In the data rows, the value 128 means zero.
Here are some points:
[ 90 203 144 161 181 125 143 153 177 132 147 158 198 129 106 107  84  99 109 110  89 142  67 133]
[109 198 171 138 190 106 108 134 183 115 145 143 173 177  80 112  63 130 117 104 122 105  74 124]
[155 128 162 132 138 105 101 208  66 171  56  70 128 105 106  90 151 104  68 106 170 179 149 116]
[ 94 105 107 137 116  72 173  68 107 114 117 144 124 122 130 143 168 110 114 147 166 107 115 138]
[176 158 194  70 160  65  93 162  61 224  75  72  72 167  99  74 170  95  41 105 191 141  61 113]
[ 98 192 134 128 184 106  72 124 170 100 164 147 142 182  68 118  70 160 128  94 128 118  67 124]
[104 105 122 133 146 140 126 125 104  87 142 103 120 163  76 133 126 144 150 102 135 157 105 143]
[106  54 114 140 123 177 141  96 111 111 133  98 146 167 136 144 119 134 168 100  90 193 129 138]
[106 199 169 146 169 134 159 135 190 147 124 158 174 135 117  97  97  84  98  99  83 105  65 134]
[151 113 104 124 129 180  81 143 118 105 150  62  85 139 135 119 126 153 146 123 176 162 161 112]
[115  53 196  84 160 119 146  85  75 177 109 114 124 109  74 131 189  65  99 121  80 184 140 221]
[249 125  38 138  22 225 127 137 186 124 194 145  48  72 201 186  75 201 255 223  90  69 172 103]
[122  84  85 153 150 121 132 180 160 114 159 153  36  98  96 127  91 122 127 145  97 131 144  82]
[148 189 161 166 203 134 153 174 150 173 103 118 170 118  96 127  66  83  81  76  88 129  67 145]
[139 106 146 150 131 136 134 157 102 128 115  93 147 150 130 125 124 144 160  87 134 172 155 130]
[121 105  92 148 143 137 103 162 105 100 155 106 121 163 102 146 106 149 153  98 134 165 130 115]
[255 156 191   0  19 125  57 208 108 255 153 132  58 184 235  34 165 187  85 100 130   0 119   0]
[156 158 169 173 130  93 195 107  87 153  49  96 175  74 174 174 134  78  69 163 138 150 183 187]
[170 109  58 168  89 200 102  89 197  71 193 174  97  99 141 201  92 185 251 209  74 123 180 157]
[123  99 152 145 133 138 127 175  84 133  84  93 145 129 120 122 127 115 129 104 148 175 158 119]
[111 198 130 133 117 107 165 140 217 129 126 198 188 107 182  85 100 117 112 137  59  60  91 128]
[ 72 161 118 127 145 131  84 124 184  86 177 139 156 126 101 103  53 178 135 119 104 125 116  95]
[131  95 122  98 133 164  80 109  71 156 100  27  70 104  98 124 191 112  72 129 215 183 114 139]
[164 143 161 119 135 108  99 205  69 174  74  66 111 112 102  92 162 111  74 111 190 183 128 131]
[107  68 139 144 126 166 126 107 120 140 129 103 157 135 124 151 132  98 160  99  60 176 188 178]
[194 167 218  90 171  50 137 167  67 219 101  98  99 222 134  64 131  91  72  84 157 117  63 107]
[154  94  89  94 131 176  62 135  95 134 117   0  32  95  83 137 166 133  90 137 235 176 114 135]
Then 24 other points, each followed by its number:
[158 160 171 169 135 129 164 141  87 151  40  78 161 107 172 161 123 102 110 134 150 161 180 177] 0
[ 96 125 144 124 150 177 112 113  81  95 106 111 105 153  95 113 138 152 114 114 161 150 145 130] 1
[111 124 104 147 140 155 101 153 120 116 147  87 119 146  58 134 112 150 123  94 151 154 108 140] 2
[ 94 173 120 155 157 142 162 141 188 127 137 164 181  98 143 135  88 102 112 109  70 117  74 136] 3
[ 93 176 118  97 143 100  85  79 174  74 187 205 119 223 109  83 109 210 140 131 138  81 101 101] 4
[ 78  87 170 129 134 143 128 125 113 120 144 143 142 126 116 134 167 109 157 121 100 151 148 167] 5
[104 188 161 153 177 123 149 133 175 144 141 153 178 141 126 111  89  92 100  96  94 121  76 139] 6
[101  76 151 113 156  80 147 111  74 132  94 112  86 104 109 134 177  90  97 132 188 138  86 145] 7
[117 101 151 149 130  95 127 140  87 162  59  97 156 136 116 110 125 112 105 118 152 194 186 105] 8
[176 145 121 225  50  93 220  84 110 117  86 157 203   0 211 213 159  59  84 241  95  93 208 184] 9
[187  53 128 115 156 184  86  67 150 145 166 105 101 109  64 113 149 113 242 153  61 157 164 233] 10
[123 136 157 128 143 119 142 122  86 144  62  71 122 135 145 135 145 109 124 110 169 167 156 159] 11
[120 147 103 166 171 144 175 155 168 138 141 124 164  82 131 168  81  96 103  93  65 143 107 133] 12
[109  92 126 141 153 130 137 165 133 125 144 133  86 109  98 126 109 100 138 129  88 152 139 137] 13
[ 78 108  96 127 121 113 120  81 130  41 157 164 110 166 110 123 119 195 156 116 124 147 115 120] 14
[101 106 172 114 140 117 131 127  84 146  96 127 114 112 101 115 185 100 105 126 171 156 110 157] 15
[ 82 179 154 145 175 118 162 140 195 111 123 193 175 119 156 108  98  75  90 126  65  84  58 133] 16
[112 113 151 108 144 116 125 117  72 141  91  74  96 119 110 120 173 115 103 121 185 163 123 149] 17
[115  76 101 130 137 165 121 101 118  86 157 116 109 175 114 142  93 160 167 112 111 180 106 127] 18
[101 179 122 123 162 121  80 127 166  93 170 149 147 177  78 122  66 186 138 110 137 105 106 123] 19
[239 152 149   0  67 115  69 185  89 255 127 117  58 188 200  56 184 150  77  96 153  32 101   0] 20
[ 91 170 117 142 164 129 109 134 184 113 147 156 176 138  98 128  84 131 136 106 114 125  84 130] 21
[116 134 108 163 115  41 174 177 124 125 149 141 160 122 149 136 119 117 159 109 118 116 147  94] 22
[ 98  89  86 187 115  46 228  92 110  97  55 160 186  55 151 204 175  74  88 186 173  81 161 139] 23
Which of these numbered points is nearest to each point below, ignoring the direction in which the first points spread most? Its number follows each.
[154  81 117 155 107 194 116 133 121 108 131  79 125 140 167 153 121 134 203 127 137 175 176 154] > 11
[228 140 149   0  73 122  85 179  82 242 130 123  63 176 191  68 179 151  81  97 159  45 107  19] > 20
[108 145 129 149 167 148 182 124 149 104 147 131 154 126 127 168  67 134 125  93 100 141 135 125] > 12
[168 131  93 143 121 175 130 158 153 103 130 111 147 101 189 133  63 148 172 111  94 119 190 122] > 11
[125 186 169 153 179 110 113 151 147 143 134 122 166 173  83 116  77 116 134  91 133 121  74 130] > 21
[235 141 162   0  63 123  64 191  84 255 125 126  68 198 190  51 190 152  74  92 143  17  95   0] > 20
[113 136 112 171 136  81 173 161 130 132 144 134 156 121 145 153 115 113 137 104 104 128 133 112] > 22
[177 115  78 153 131 161 117 137 164  86 146 102 138 131 166 139  76 131 182 126 102 135 194 108] > 11
[145 139 195 159 137 125 113 167  95 159 117 106 133 123 125 107 125 117 119  93 149 134 151 117] > 11
[255 164 126   0   0 149  44 227 119 254 154 157  62 192 251  16 164 240  86  90 125   0 141   0] > 20
[ 56 114 123 117  92  81 145 124 130 110 131 201 140 132 116  97 191 119 137 136 143  92 106 122] > 15
[164  70 114 120 125 183  69  90 176 105 170 139  89 106  88 158 136 132 224 169  71 161 172 210] > 10
